Each row has a name. Each question is about the rows just above it.

Columns, left to right: U W F J L H
<9>: [ 57  84  -9  52 -10 -13]
<27>: [-13   1  46 -14   1   8]
<98>: [-13   1  46  55  21   1]
<117>: [ 57 -12  -9  52 -10 -13]
Shift each entry of [ 84  -9  52 -10] by -1 times 1:	[ 83 -10  51 -11]
Move every entry of [-9] by -1 step of 1.	[-10]
[-9 52] with -1 step of 1 on every entry:	[-10  51]

Columns, left to right: A E N K
<88>: [ 34  23 -28 -16]
<112>: [ 34  23 -28 -19]
<116>: [22  9 -9  0]
<75>: [67 67 43 67]
<137>: [ 1 -5 -1 -7]
<53>: [-58 -15  31   0]
<158>: [22  3 -9  0]
Repeated in <75>:	[67]
Which column holds [-15   3] top down?	E
Which column holds [ 23   9  67  -5 -15   3] top down?	E
[22  9 -9] with -1 step of 1 on every entry:	[ 21   8 -10]

Columns, left to right: Y Z B S Q R G V
<60>: [-20 -36 -62 -54  49   3  16  -8]
<126>: [-45  -3 -45  15  11  -2 -45 -45]
<12>: [-29 -22 -41   9  50  26   9  36]
Move every entry of [-54  49   3] by -1 step of 1.	[-55  48   2]
Repeated in <126>:	[-45]
The value that <12> holds more than once:	[9]

Columns, left to right: D P T X M C
<135>: [-39 -34  74 -36 -42 -18]
<63>: [-39 -34  74 -36 -42  18]
<91>: [13  8 -1 15  4 13]
<54>: [-48  63 -13 -50 -35  63]
[18 13 63] is in which column, read top down?	C
Repeated in <54>:	[63]
Shift each entry of [-39] by +1 times 1:	[-38]
Repeated in <91>:	[13]

Columns, left to right: Zer kapuf tedud Per Numeg rul piv pib
<21>: [ 28  15  24  45 -38 -16  77   8]
<118>: [-10 -29 -26 -44  -4 -22   0 -22]
<62>: [ 20  33 -30   0   0  78  66 -44]
[-22  78] is in which column, read top down?	rul
[24] with -1 step of 1 on every entry:	[23]
Repeated in <62>:	[0]
Which column holds [-29  33] top down?	kapuf
Move every entry of [-44  -4] by -1 step of 1.	[-45  -5]

Columns, left to right: roga voge vem zibol Zup nom zali lelet Nulug
<66>: [-28  19 -59  22  48  15 -44  -7  15]
<71>: [  5 -45  -7 -47  46  41  39   7 -48]
<39>: [ 1  2 25 15 76 68 16 13 27]
<8>: [-6 35 -2 74 62 42 47 -3  8]
<129>: [  5 -45  -7 -47  46  41  39  16 -48]
[76 62] is in which column, read top down?	Zup
Which column holds this, read top down? [-6  5]	roga

Columns, left to right: beges lomop voso dufe vukuz duk barot feb mopeg lebov
<99>: [ -6  53  21  13  16 -40 -26 -51 -67 -22]
<128>: [-17  10  45 -15  -5  26  -3  -6 -27  36]
<45>: [ -6  53  21  13  16 -40 -26 -51 -67   8]
Move every entry of [ 13  16 -40] by -1 step of 1.	[ 12  15 -41]
Move every entry of [13 16] by +1 step of 1.	[14 17]

Columns, left to right: Tate nituf Bel dibuv lib fud
<74>: [ -2  23   6  24  -3 -44]
<11>: [-49   1  44  24  -3 -49]
<38>: [-2 23  6 24 30 66]
<28>: [-9  5 20 32 22 54]
<51>: [-3 30  7 25 30 65]
<56>: [-6 15 10 27 27 61]
<95>: [-14  -1  47  33   3  17]
Which value appears more than once in <11>?	[-49]
Repeated in <51>:	[30]
Move every entry of [24] by +1 step of 1.	[25]

Columns, left to right: ter vizat som dutaf
<67>: [ 41 -27 -59 -30]
<125>: [ 41 -27 -59 -25]
<96>: [-36 -27 -59 -30]
Whose row is [ 41 -27 -59 -30]?	<67>
Shift each entry of [41] by +1 times 1:	[42]
Shift each entry of [-36] by +1 times 1:	[-35]

Columns, left to right: fipe Sipot pup zar ris fim fimir bis vugot
<124>: [-13  31 -44 -21 -28 -22   1  31  31]
<154>: [-15  27 -19  -8 -31 -26 -44 -20 -12]
<10>: [ -2 -48 -25 -15  -1 -28  16 -24 -18]
<89>: [-13  25 -44 -21 -28 -22 -43 -48 -11]
<70>: [ -9   3 -57 -43  -6  -2   1 -64 -26]
<107>: [-17 -15  -8  -5  31  42 -27  -6 -69]
Move every entry of [-44 -21 -28 -22] by -1 step of 1.	[-45 -22 -29 -23]
Which value appears more than once in <124>?	[31]
Whose row is [-17 -15  -8  -5  31  42 -27  -6 -69]?	<107>

